128 stands for zero in the data rows.
In the table below, every row is followed by its label. The labels come from one hidden rule.
[152 116  93 111 114 115 181 151 103 136 120  97 150 124 113 150  80  90
  61 106 235 109 127 132 144 135  88 120 127 144 174 118] C
[147 139 118 122 130 131 109 129 110 139 141 113 129 120 124 129 151 111
 123 121 110 114 137 145 122 139 118 123 131 123 144 123] F
[132 146 146 127 120 124 126 143 149 139 128 203 116 122 161 161  96 108
 127 146 131 128 111 113 133 157  95 168 104 143 153 103] A
[ 89 100 147 156 140 136  73 102  95 115 137 103 121 123 166  88  96 128
 207 146  35 162 128 140 106 128 178 159 130  99  30 163] D
[ 47 113 118 124 129 122 107 148 143 127 147 185  80 117 160 126  64 134
 113 149  97 137 126 136 124 147 114 117 108 104 129 116] D
[143 141 122 112 122 122  96 153 145 135 161 148 122 143  92 155  96 123
  73 140 164 125 125 118 149 144 117 180 117 156 153 114] A
[156 162 168 138 146 134 100 106 174 157 152 128 126  96  72 130 120 123
  50 124 115 107 117 115 114 114  90 162 137 180 215 101] D
[ 41 104 133 138 102 114 115 146 108 110 149 128 101 162 231 124  54 146
 231 157 115 168 124 152 140 132 143 159 109  87  59 169] C
[153 142 145 175 144 142  72 105 119 116 116  60 131 122 121 100 169 125
 161 115 122 124 137 161 118 100 163 122 161 126 145 147] E
[ 47 106 191 162 154 140 128 122 103 128 169 169  73 109 142  95 111 155
 179 162  53 168 112 112 120 105 162 156 115 104  93 141] D
[132 127 127 147 121 120 154 133 177 142 133 137 138 127 124 132 149 130
 114 124 141 135 117 119 147  96  97 178 128 175 158 110] C
[112 116 132 130 119 119 145 122 139 124 115  83 148 138 106 108 158 114
 143 120 175 138 144 118 129 117 131 114 128 105 121 144] C
[ 86 138 132 150 129 129  64 129 149 156 129 116 125 115  74 139 138 112
 126 113 115 124 123 111 113 135 109 164 128 137 119 124] F
[146 132 124 107 127 114 168 150 133 133 148 118 145 136 109 119 152 121
 108 110 166 106 137 123 144 142 117 144 122 140 127 121] A
[131 121 112  97 139 115 148 145 114 129 115 159 141 124 120 141 135  98
  83 123 167 124 127 130 153 154 111 111 129 148 159  93] A
[133 145 177 163 148 147  81 102 154 125 121   4 139 139 108 100 192 169
 149 118  57 144 123  92 104  79 146 126 145 175 135 140] E
[126 112 117 137 125 112 118 125  80 111  98  60 115 137 155 120 169 156
 148 125 146 129 144 122 126 129 158  93 138 100  97 156] E
[ 17 108 154 142 138 133 113 141 104 136 139 167  74 124 168 135  18 133
 211 142  80 153 110 154 107 153 162 156 103  96 108 145] D
[159 133 127 125 123 126 165 129 139 129 128 135 115 146 102 130 158 138
 100  99 170 127 120 102 131 123 125 157 123 174 156 133] F
[ 80 132 142 136 133 131 106 107 104 125 133 106 123 112 148 122  73 146
 161 137  54 116 129 145 103 120 157 146 123  79  93 132] B
[120 136 140 127 130 138 131 124 136 141 130 172 115  95 133 119  66 124
 123 125 101 107 135 162 128 143 116 107 125 117 150 106] D
[158 157 141 144 118 129 126 141 137 130 114 101 151 125  81 114 222 124
 114 108 152 109 134  88 117  85 105 106 133 155 151 137] C
[ 97 146 162 190 175 148  43  75 139 141 134  94 126  84  65 109 142 161
 106 144  21 136 128 169  97 128 155 155 148 164 142 142] D
[ 71 133 150 158 149 130  92 112 118 129 128 102 127 118  94 137 138 134
 126 147  64 151 124 134 124 128 144  88 137 125 109 142] D
[104 126 130 129 132 117 117 129 108 126 131 155 125 122 142 114 107 122
  74 123  80 124 134 132 130 122 139 181 125  83 100 124] B
[188 120  96 121  97 113 199 141 115 102 118 108 129 162 101 134 153  98
 146 118 202 121 149 135 133 125 122 105 135 138  81 131] F
[134 121 141 148 140 138 127 107 104 127 127 110 156  94 101 121 146 115
  96 123 147 112 128 146 123 116 161 131 119 127 113 127] A
[124 152 157 136 158 148 100 120 168 148 126  60 156 117  92 126 193 144
  60 109 134 142 120  90 117  89 131 194 135 180 170 132] B
[ 86 147 152 180 153 149  41  90 143 119 117   4 138 108 110  90 155 197
 148 147  27 144 136 138  82  66 191 103 152 176  78 157] E
[ 83 148 125 153 147 145  84 114 154 126 138 114 116 118 118 114 103 145
 146 137  75 132 120 116 119 124 174 157 150 138 110 133] E
[143 123 114 128 122 127 125 142 103 127 112 122 126 130 110 110 169 121
 123 140 137 119 123 131 128 117 111 143 132 112 136 133] F
[ 76 136 139 141 121 140  82  76 123 110 123 107 148 118 141 108 120 134
 136 126 104 114 137 153 102 108 179  79 133  90  74 138] C
[142 112  96 104 121 124 196 167 152 127 145 130 123 160 135 165 139  96
 140 113 199 114 115 107 149 147  86 153 120 155 176 117] C
[138 146 142 149 155 148 125 139 176 145 140 151 122 122  81 140 115 120
  62 124 160 131 113 109 128 106 123 180 124 200 211 120] B
[161 112 104 111 111 124 179 146 122 118 105  70 151 142 137 127 190 135
 143 119 170 156 124  77 148 109 115 117 138 145 122 147] C
[113 120 134 136 155 137 116 144 189 157 180 238  69 116 159 174  30 141
  88 145  75 133  96 107 149 151  92 241  91 144 168 105] B
[207 139 112 116 136 134 142 138 163 141 133 171 165 138  52 140 208  84
  64 108 185 122 131 107 127  98  96 159 139 171 203 108] C
[105 135 124 137 146 129  88 117 136 147 138 178 117 112 126 127  78 121
  98 137  92 127 114 125 133 149 119 191 115 149 133  97] B
[129 124 124 141 127 134 154 132 136 125 134 156 140 136 127 123 176 170
 159 124 151 143 133 119 135 120 124 137 140 129 111 143] F
[162 135 126 119 136 124 153 137 117 138 160 129 129 143 157 114 145 141
 126 113 121 141 108 137 126 128 130 119 115 129  97 128] B
[123 134 135 133 135 129 119  92 140 131 138 107 120 105 123 119  91 126
 106 141 120 129 139 162 116 155 119  93 131 120 125 124] E
[139 131 140 152 142 133  75 109 102 124 112 118 140 116 135 107 112 130
 161 124 116 126 129 120 124 115 153 109 136 152 130 146] D
[180 116  98  87 111 106 145 161  88 115  90 133 172 163 104 152 141  67
 100 104 205  73 131 166 140 151 106 114 131 126 157 120] C
[169 120 137 141 112 128 112 122 128 114  89  50 138 128 151  93 147 126
 141 115 110 132 146 129 117 122 158  69 147 115  78 149] F
[122 125 104 115 117 124 108 134 117 134 145 144 120 140 152 135  95 148
 166 144 116 147 125 121 122 149 139 176 119 124 103 110] C
[126 137 144 146 133 143  96 118 133 143 140 139 140 121 131 143  80 138
 137 139 141 116 131 113 130 133 124 152 133 130 160 117] C
[112 138 124 123 113 109  60  65   8  98  73  10 150 104 148  42 150 118
 144 122 108 115 175 203 104 122 196   0 152 100  50 171] F
[155 123  80 112 101 117 160 127  69 110  84 113 137 140 122  99 143 100
  92 107 166  97 138 155 129 148 136  10 130 110 121 127] C
[116  94 114 114 101 125 189 145 109 101 104  72 106 145 179 105 123 175
 193 125 121 147 140 124 139 135 158  80 124  88  41 163] F
[118 133 139 141 144 128  80 107  86 112 106  95 143 109 145 100 112 142
 149 137 101 160 134 151 111 116 171  31 146  94  83 142] E
[ 97 125 126 135 138 126  89 106  82 139 107 105 110 105 171 121  81 123
 150 142  65 126 138 181 113 158 148  83 109 104  94 124] B
[202  99 109 113 109 118 170 142  88 132 100 214 128 121 116 133 108 107
 124 133 113 115 139 112 131 147 138 126 131 148 139 129] F
[100 123 124 113 123 121 126 107  87 115 109 145 102 110 134  85  44 140
 225 134 129 125 140 152 114 133 164  80 124 103  83 139] E
[187 142 133 118 122 131 151 127 150 133 128 127 171 129 105 150 161 129
  93 107 126 118 111 117 128 139  96 147 120 156 171 129] C
[160 164 149 148 147 139 120 109 149 137 127 133 149 104  68 148 131 110
  49 123 123 118 126 116 103 126 104 131 135 175 195 124] A
[ 43 109 157 138 130 138 116 149 111 124 122 103  99 139 161 110 135 163
 237 131  73 169 118 118 134 138 155 203 136  80  64 145] E
[ 13 120 162 154 167 159  70  93 136 139 152 131  76 108 173 123  58 164
 230 156  13 175 113 122 110 108 175 201 112 111  89 138] D
[115 114 152 142 121 133 136 156 149 131 154 166 100 155 143 153 145 178
 194 147 100 150  98  88 141  94 131 233 118 155 167 133] D
[113 121 133 121 137 133 121 129 140 134 159 159  88 143 146 137  72 158
 133 136 123 147 108 102 154 124 118 181 116 150 131 124] D
[101 111 104 106 114 126 103 123  77 107 117 152 127 117 169 137  33 128
 165 134 110 114 138 143 140 147 128  46 113  81 111 119] C
[ 84 124 169 180 154 151  25  99  97 135 146  92 125 117 124 107  77 172
 147 158  45 145 137 140 113 106 145 176 129 115 140 125] D
[173 138 109 110 131 128 142 151 174 135 123 161 135 109  81 139 165  99
 101 115 153 108 133 147 136 129  85 185 123 155 173 107] A
[126 139 154 139 141 134 147 146 196 139 138 186 131 136 125 150 166 128
  79 120 113 140 106 109 137 131 103 203 114 187 154 103] B
[122 130 161 131 140 136  89 112 167 141 129 157 142 136 104 137 171 140
  82 126 109 106 118 114 123 123 137 126 141 133 159 120] F
[127 140 153 171 133 154  68 106 181 137 139 175 127 141 106 129 192 142
 138 133 107 156 116 105 129 108 137 193 130 159 170 133] E
[ 92 106  96  90  95 114 236 160  69 125 144 218  94 134 165 170  57  84
 124 135 120 100 130 160 168 179 125  89 100  93 108 121] C
[104 112 111 105 113 125 148 141 105 121 120 139 110 122 169 116  75 125
 115 144  92 116 126 137 145 161 148 102 132  96 123 128] F
[133 129 145 158 136 156  86 131 185 137 141  97 147 132 111 141 213 149
 114 129 131 152 119  74 132  85 141 200 139 160 153 138] C
[179 153 143 158 149 126  51  93 130 129 120  36 170  89  78 102 176 118
  63 132  93 110 132 119 110 105 146  85 149 157 144 152] C
[185 136 157 125 136 132  66 136 170 130 128 121 143 109 104 119 116 140
 118 115 125 129 119 122 120  98 131 170 130 151 134 122] A
[194 135 115 125 147 112  84 133 140 137 144 201 129 120 141 151  88 125
 150 126 128 134 132  95 140 136  99 121 120 143 164 107] B
[132 131 134 119 128 140 145 140 189 127 138 165 102 157 153 148 132 157
 136 126 130 156 109  84 139 126 128 175 115 151 147 130] D
[108 114 146 145 138 131 101 140 150 143 146 134  84 109 147 132  25 108
 116 154  54 117 111 145 133 148 111 193  95 115 116 112] B
Here are more rows. What is the label of each one?
[100 132 176 162 146 145  66 105 134 122 139  87 128 121 115 116  83 176
 198 145  86 155 128 108  97  91 147 165 135 132  80 143] -> D
[124 109  71  91 105 110 169 140  79 122 122 166 113 129 141 138  90 100
 104 129 155 105 127 132 128 144 109  49 138  77 127 116] -> F
[ 80 110 122 129 128 135  77 117  84 128 114 106 101 121 174 126  98 128
 203 126 127 149 145 157 133 121 149 111 137  75  79 149] -> E
[151 127 136 146 145 132  82 113 143 138 118 124 134 103 119 135 119 107
  75 123 139 139 126 138 114 121 115 145 116 139 125 116] -> B
[142 129 155 139 137 138  91 116 138 120 117  27 116 119 137 112 158 195
 129 129 106 143 122 126 114 104 185 138 150 153 107 159] -> E
[125 132 115 118 119 117 192 134 104 108  88 111 151 136 132 134 149 115
 141 115 161 128 140 125 134 127 136  86 136 118  97 142] -> C
[106 161 150 172 136 135  85 107 115 123 103  45 166  87 111  85 168 137
 130 131  91 115 148 146  89 107 168  88 148 141 134 158] -> C
[155 121 105 118 117 105 183 129  91 110 123 172 156 139 155 131 105  99
 141 114 171 113 138 143 139 131 124 114 126 112 109 113] -> C
[185 146  98 121 110 137 162 126 152 135 128 168 175 125  81 140 158 107
 103 120 142 118 107 137 147  94  81 105 131 184 149 123] -> C
[219 130  82  94 112 104 179 151 130 144  94 178 137 155  89 160 167  97
 118 119 179  93 130 143 170 153  84  80 118 113 143  98] -> C
[101 131 153 143 153 139  87 104  81 130 130 149 110 115 172  97 112 156
 133 144  98 126 143 170 114 143 156 111 135 125  78 143] -> D
[137 131 135 131 138 133 138 143 195 138 147 184 141 140 124 150 170 131
 129 120 149 126 119  98 131 109 110 154 123 168 172 122] -> A
[175 137  97 115 127 122 120 150 164 137 136 219 134 135  94 150 126 100
  89 125 132 125 129 144 145 140  65 155 117 155 196 112] -> A
[140 131 126 117 137 125 164 131 117 129 130 110 144 145 168 136 123 112
 159 138 158 127 133 135 124 144 118  93 120 134 105 128] -> A
[ 65 117 153 175 145 141  71 109 142 131 142  96 120 103 131  96 125 165
 181 139  36 162 140 126 100 111 174 130 135 139 117 138] -> D
[ 86 133 113 124 140 116 128 135  96 120 146 170  89 104 140 113  58  98
 136 156  70 129 127 183 135 162 119 148 117  88 149 110] -> D
[190 135 113 151 127 132 136 119 119 121 121 105 180 123 136 110 143 149
 120 120 146 128 133 128 126 104 160  68 137 120 130 136] -> C
[ 68 121 122 167 120 124  80 109 116 120 145 102 148 117 142 115  91 126
 144 130  94 124 135 175 118 143 156  63 125 115  87 129] -> C
[119 131 138 128 134 117 179 148 106 125 120 120 143 130 141 144 115 135
 135 141 155 123 132 152 135 139 108 170 126 112 147 125] -> A
[ 78 122  94  95 102 119 147 140  81 121 113 202 140 160 134 122 128  96
 104 113 125 124 142 119 125 137 121  90 118 120 120 121] -> C
[116 146 137 129 157 142 110 145 177 153 160 217 112 151 100 171 159 154
 103 122 130 146  87  79 145 106 101 224 106 200 193 108] -> B
[140 161 139 161 145 120  98 121 140 133 125 145 110 108 125 148 131  98
  99 144 107 100 127 128 113 128 141 125 136 107 154 108] -> D
[114 130 145 126 145 143  91 133 185 134 176 163 116 142 114 156 145 143
 152 125 131 149  96  92 121 105 133 226 114 129 182 134] -> B
[148 115  88  94 107 117 215 149 112 111 107 153 147 163 139 124 142 106
 112 114 196 121 125 121 142 143  64  45 124 134 154 132] -> C
[107 118 138 134 114 119 140 136 159 111 121 118 115 150 137 137 199 154
 150 115 194 156 116 118 130  84  96  99 129 150 132 131] -> F
[137 113 101 115 110 120 203 132 105 116  93 107 125 148 159 122 144 119
 147 113 178 110 136 120 132 125 128  83 136 104  75 143] -> F
[111 134 118 130 135 128 150 124 157 137 143 187  89 112 165 134  40  95
 122 127  78 133 126 149 141 164  93 110 109 113 136 117] -> D
[122 120 144 135 144 140 110 133 122 140 172 164 103 136 150 116  34 139
 114 158  40 138 105 115 139 145 111 164  99  99 125 116] -> B
[ 26  96 135 129 120 124 104 137 131 117 146 109  93 121 213 119 109 115
 159 161 116 130 122 126 146 143 139 141 109  90 126 117] -> D
The hidden rule looks at only part of the columns. Which column or columns, counting from 0, in order?
4 12 28
A new table starts here. Each row of this table is followed by its label. One hidden rule gives the labels. It looks at one to three of the table's principal directions, none of them among the few with the most spread.
[112 100 109  94 149  82 107 141 113 166 206 109  96 136  77 128  99 181
  85 110 101 118  99 103 146 131 109 198 136 130 117 183] e
[127 129 159 145 140  86 104 129 154 132 119 144  93 171 149 190 118 103
 118 182 126 104 136 154 153 143 112 148 157  84 125 134] k
[147 138 126 146 110 166 164 123 112 100  69 158 150 108 173 134 113  95
 146 138 128 145 151 149 106 151 152  61 107 141 154  92] j
[121  78 116 115 130  85 122 132 114 146 198 125 121 125 101 140 104 179
 104 141  94 154 119 121 141 148 130 176 129 122 128 156] e
[146 162 152 182 104 192 154 118 170  85  27 131 165 129 184 112 168  74
 182 164 160 130 144 169 114 102 150  63 136 113 127  47] h
[119  68 124 136 138 105 102 144  96 132 127 138 116  87 102 106 105 181
 106 158 104 133 127 132 140 159 132 163  98 158 124 112] k
[115 126 141 139 152 114 122 132 130 136 104 153 119 140 151 182 118  89
 144 166 131 141 146 152 117 144 132  99 119 104 125 122] f
[109  98 122  95 155 108 117 129 123 181 133  87 125 120  87 128 128 155
 120 112  94 130 129  93 135 116 114 147 135 148 109 146] e
[118 115  89  77 149  75 137 130  99 149 195 112 122 122 104 137  92 161
 104  80  72 138 127  98 131 155 135 150 114 136 118 177] i
[110 126 137 131 126 129 117 133 120 122 174 138 134 128 115 141 111 130
 133 133 161 148 108 145 101 120 130 138 122 118 133 135] h
[153 145 166 132 106 143 116 116 138 109 112 148 110 185 194 192 103  90
 135 230 157 120 129 154 142 114 121 165 201  62 109 123] g
[112 139 150 136 141 105 127 128 156 145 123 115 120 150 118 151 154 112
 134 109 118 122 123 120 137 132 123 125 133 118 123 134] h
[137 155 155 118  99 135 120 119 138 127 210 124 117 178 128 156 132 128
 109 113 180 132  96 111 123 105 103 175 184 101 148 186] h
[106 150 122 117 166 131 126 131 125 154 116 127 101 136 122 134 137  99
 129 101 146 101 130 117 121 116 115 115 119 126 122 153] f
[105 131 150 110 141 128  73 124 104 155 172 163  99 130  90 151 137 105
 117 126 210 110 138 114 110 105  80 131 114 138 152 176] g
[159 174 123 131  84 159 129 127 136  95 142 146 146 133 127 101 143 116
 120  90 168 122 120 126 118 112 114 101 126 146 163 135] i
[126 113 107 136 131 161 140 127 132 131  77 110 163  83 111  70 159 139
 157 118 114 139 143 124 121 108 143  91  95 161 115  80] g
[174 155 124 114 100 140 141 124 122 105 124 137 139 167 186 171  98 106
 122 160 128 161 142 131 122 136 128 113 183 105 136 148] j
[150 171 100 136 113 160 156 138 132 101  99 134 153 111 139  88 144 115
 131  65 127 131 124 126 111 134 140  72  96 161 152 118] j
[118 152 145 126 129 145 120 128 145 145 136 103 118 158 104 122 146 117
 125 108 163 121 106 111 127  90 104 136 166 125 121 148] h
[123 116 101  98 131 147 144 119 111 144 137  84 141 109 100  76 128 161
 130 100 111 131 123  94 130  99 133 145 141 150 100 130] i
[125 117 147 141 137 122 109 130 125 130 100 158 111 129 144 161 118 107
 130 175 138 115 142 151 131 140 122 124 119 116 134 115] e
[120 121 111 111 142  89 120 131 129 130 134 137 130 126 124 151  96 122
 134 149  93 123 140 151 130 138 136 119 108 111 111 116] i
[141 151 149 116  84 144 118 123 135 115 215 127 148 166 121 152 125 131
 122 121 184 167  98 120 104  98 111 152 175 109 147 168] d
[159 156 153 166  72 206 130 125 151  90 117 133 154 135 144  88 164 124
 138 139 204 137 104 139 113  84 119 126 160 132 155 105] f
[143 150 132 113  92 128 119 128 124 109 210 151 137 155 130 156 111 127
 116 123 164 152 107 130 110 122 117 146 146 108 152 168] i
[134 166 127 135 110 156 165 105 160 100  77 116 170 117 154 105 159  88
 179 108 120 111 146 142 120 106 155  74 112 120 117  70] i
[161 125 129 142  95 151 113 134 110 101 145 154 126 122 139 111 122 150
 100 139 165 137 124 130 126 135 114 142 138 147 164 142] j
[103  99 132 139 154  97  82 138  88 137 163 179  71 104  90 121 127 142
  90 122 167  97 137 124 140 158 101 152  81 153 155 166] d
[130 102 118 123 124 102 114 144 130 145 178 117 129 119  87 113 135 180
  98  98 106 142 107 108 138 140 117 161 118 151 144 156] f
[143 165 142 160 109 164 147 121 168 102  50 133 149 132 157 113 163  83
 162 137 136 107 137 151 132 111 138  77 124 120 127  70] g
[100 120 139 126 145 124 134 127 136 156 136  95 131 135  97 129 141 130
 137 107 127 147 119 111 121 111 126 124 142 132 113 135] h
[136 125  88 120 127 146 152 136 124 119 110 103 151 102 122  77 110 154
 133 115  94 130 118 134 124 116 149 121 117 144 110  99] f
[148 131 119 115  98 139 146 123 133 113 147 100 159 138 133 114 123 149
 133 126 109 160 116 116 128 116 141 141 162 124 113 123] d
[144 150 127 116 120 131 126 127 131 123 129 135 137 161 154 165 118  99
 137 154 137 158 139 130 120 121 125 109 160 104 119 141] i
[169 146 104 113  96 152 162 104 136 104  83 107 167 118 158  92 145 125
 146 116  94 128 161 111 142 118 144  93 142 142 121  98] i
[155 128 131 140 104 154 143 114 134 104  81 135 144 119 167 120 131 118
 141 161 124 118 150 144 135 127 139 113 135 124 134  90] g
[110 139 113 101 130 117 104 138 106 144 208 136 129 115  63 109 137 144
 106  48 165 141 112  96 103 120 102 122  93 167 155 184] i
[105 112 115 123 157 122 137 132 108 137 106 132 119 105 128 126 104 125
 138 138 106 120 132 139 123 140 146 122  99 129 108 109] f
[124 130  79 127 164 104 133 144  95 122  81 152 110  83 116  91 112 124
 110  79  93 104 159 131 131 173 136  69  56 178 139 122] k
[118  93 117 119 125 124 120 137  91 136 204 126 111 101  88  95 107 191
  88  94 141 127  95 110 123 137 121 187 115 158 151 167] j
[143 143 140 125 108 146 144 115 151 127 112 112 138 152 147 136 139 114
 141 145 123 124 126 124 140 107 129 132 165 107 118 117] g
[134 112 149 122 114 136 139 117 152 146 146  68 139 154 126 129 134 161
 125 139 117 140 107 110 139  97 124 179 199 112 112 134] j
[103 127 151 120 154 104  89 136 103 139 139 147  91 156 122 179  89 102
 118 172 164 130 129 139 119 131 107 139 150 109 111 152] k
[ 96 106 148 118 173  92 118 124 124 175 125 114  93 152 120 179 126 115
 125 146 115 128 143 111 140 137 116 142 151 110 108 158] h
[130 155 126 132 112 151 163 123 153 128 104  81 163 121 102  83 161 130
 138  48 114 135 116 104 119 109 133  83 130 166 137 112] h
[140 151 155 138 106 137 100 134 129 117 159 161 123 149 130 160 130 109
 111 125 192 136 121 136 108 126  98 119 136 130 173 160] j
[131 140 111 127 119 134 134 122 126 116 117 151 147 109 121 112 148 107
 146 107 130 137 152 126 122 130 134  76  89 144 137 115] i
[ 59  71  96 111 216  48 127 134 112 196  97 104  99  70  50 103 142 150
 127  66  36  95 161  98 155 167 137 103  38 175  98 122] d
[171 157 147 161  56 175 114 134 153  92 141 154 161 116 109  84 178 140
 110  83 187 132 110 124 118 115 101 103 114 174 201 125] e
[129  84 114 105 135  88 122 128  91 143 169 131 118 117 116 149  90 164
  98 134  95 155 143 113 133 163 127 147 128 143 137 161] k
[134 116 143 148 110 148 137 120 142 120 125 137 151 122 146 135 151 125
 150 151 140 151 135 140 120 124 139 119 125 117 140 107] e
[160 154 148 139  94 156 150 112 155 111  92 122 146 158 170 148 140  98
 142 150 133 135 139 133 133 115 128 104 174 109 137 112] j
[155 138 156 158  83 172 121 123 153  99 107 132 149 135 144 108 157 127
 138 159 168 130 119 141 130 102 122 134 155 125 140  96] d
[134 114  92 121 123 126 140 129 109 111 153 127 137 104 121  89 111 159
 122 116 111 134 128 131 129 133 144 136 110 139 124 124] i
[108 103 115 136 169  93 107 138  82 120 130 181  75 102 143 140  94 127
 108 153 129  94 145 150 136 179 135 149  77 124 130 139] h
[123 113 135 153 137 142 147 119 137 120  39 125 135  91 147 103 141 117
 154 148  99  95 150 148 140 137 151 102  97 139 117  59] j
[134 126 157 163 113 178 127 117 128 104  73 138 130 128 161 117 145 105
 152 187 175 131 141 146 126 108 133 120 154 117 119  87] k
[110 126 131 109 141 145 120 132  86 137 173 122  96 133 117 121  96 145
 104 120 170 120  98 111 115 116 117 180 153 130 122 171] h
[121 132 119 120 144 129 139 124 115 126 102 120 126 118 140 124 112 118
 136 125 118 116 138 132 123 131 139 115 123 131 114 116] k
[ 89 122 123  97 171 130 146 118 142 177 105  55 129 140 106 118 135 127
 159 124  93 121 119 101 134  83 137 148 162 110  56 117] e
[117 112 148 140 152 114 106 128 136 136  92 143  98 153 158 172 113 102
 141 221 129 112 141 158 147 125 127 153 153  78  92 108] g
[125 113 142 130 133 111  91 128 102 125 165 185  92 137 140 176  97 113
 109 181 174 117 142 153 124 143 107 146 121 105 153 157] g
[118 129 127 126 144 115 125 133 143 153 133 121 131 136 110 146 143 120
 130 109 123 142 132 121 122 125 118 106 122 131 135 144] f
Here are more rows. What is the label of each one?
[168 166 151 146  81 172 142 113 171  88  89 134 171 169 198 164 136  79
 171 200 154 154 139 166 117  95 140  99 182  75 121  84]: g
[ 90 113 116 102 169  94 109 127  99 148 133 145 111 109 106 144 109 112
 142 136 116 118 148 127 124 138 132 121  86 125  98 129]: i
[104 123 165 145 142 131 109 133 155 161 124 119 108 133  99 138 152 126
 124 122 154  94 105 130 130 108 103 149 126 128 142 130]: f
[149 126 144 127  97 145 124 117 143 116 155 115 137 168 152 145 123 135
 134 189 148 152 117 133 137  97 125 172 199  85 108 131]: i
[132 138 115 107 123 149 145 125 105 118 150 117 129 138 149 125  97 132
 130 135 134 139 112 123 116 116 141 152 156 112 108 140]: j
[ 95  55 116 105 153 104 102 132  77 164 194 110 100  94  69  93 117 204
  98 126 119 139 115  87 142 135 121 208 120 156 107 164]: d
[125 127 105  99 141 125 145 121 120 146 128 105 131 125 122 117 126 133
 132 108  99 128 136 104 134 120 134 127 132 132 107 138]: g
[125  78 136 131 138  82  98 143  89 141 189 157  78 103 108 136 109 190
  63 113 120 106 114 113 148 188 111 201  98 156 172 181]: j
[ 96 129 137 126 170 135 109 136 111 156 142 116  88 143 113 134 120 123
 115 124 174 117 113 120 115 108 107 153 149 123 117 166]: j
[157 129 131 134  89 138 121 133 100 106 178 155 124 118 117 110 130 159
  82  83 162 142 119 104 123 154 109 137 124 171 189 173]: h
[ 97  78 115 114 165 101 102 150  86 161 158 120 106  85  77 105 109 185
  97 103 110 130 111 106 124 153 123 170  88 171 125 152]: j
[113 138 120 132 152 103 121 149 121 132 114 153 109 116 115 137 111 115
 116 102 112 107 120 141 124 159 128 106  79 143 139 129]: j
[107 113 129 131 154 114 121 129 132 143 101 138 119 107 123 133 131 119
 141 141 111  99 138 142 133 134 133 123  89 125 119 104]: e
[154 166 143 145 100 161 137 115 148 100 113 143 138 151 167 139 145  91
 139 136 172 123 138 143 119 112 122 102 153 111 151 124]: e
[108 105 103  99 149 112 122 141  96 153 174 106 120 101  81  95 116 177
 104  77 108 134 106  93 124 136 127 162 106 163 120 161]: j
[111 134  88 123 160 134 170 123 135 120  48  94 158  96 143  86 125 111
 177 121  65 120 150 144 125 122 176  77  96 128  71  57]: d
[149 142 121 132 108 150 137 119 137 115 128 124 137 125 136  99 152 133
 125 109 142 116 132 120 134 114 123 127 134 136 143 130]: g
[181 164 173 158  55 159 120 118 172  86 154 153 149 182 176 168 150 107
 126 170 187 146 117 150 127 109 109 139 191  89 172 134]: e
[121 149 145 146 146 126 113 140 127 129 138 126  94 160 131 144 125 116
 103 115 172 123 114 131 121 129 107 136 160 123 141 166]: h
[148 153 159 145  87 156 121 123 159 113 151 132 134 164 137 140 142 117
 126 147 178 125 105 140 126  95 108 145 171 104 150 133]: e
[ 90 134 123 105 178  73 111 140 121 166 152 139 103 129  99 169 125 109
 122  83 108 115 131 116 121 155 119 116  82 130 127 166]: f
[ 91  78 104 120 187  76 120 141 104 167 119 142  98  88 103 134 118 147
 122 126  69 113 144 125 143 172 141 135  59 141 113 130]: f
[ 72 107 139 127 188  83 110 128 143 177 106  97 102 115  74 123 154 126
 136  99 104  91 136 115 143 125 118 127  98 139  99 121]: d
[133 157 120 130 124 152 141 120 129 116  94 140 134 110 132 102 142 100
 139  94 144  98 142 130 120 120 127  83  99 148 145 111]: g
[117 120 138 133 145 100 112 133 120 138 123 146  98 136 118 152 117 118
 112 137 128 114 137 131 139 149 114 126 122 129 135 141]: k
[131 162 147 132 129 127 119 119 145 113 107 173 132 164 182 203 125  51
 166 190 156 135 156 165 114 125 131  87 132  70 121 115]: g
[ 88 133 144 139 183 111 101 125 121 143  60 174  93 124 138 173 124  52
 158 174 154  90 174 163 122 134 120  72  84 109 113 103]: i
[127 114 135 116 138 109 114 126 123 135 120 134 119 141 145 167 101 119
 132 184 114 129 141 141 135 132 128 143 145 101 107 123]: g
[154 137 145 142  93 162 151 109 147 106  79 134 157 138 170 141 141  96
 160 173 129 143 150 141 131 116 141  95 152 110 126  85]: i
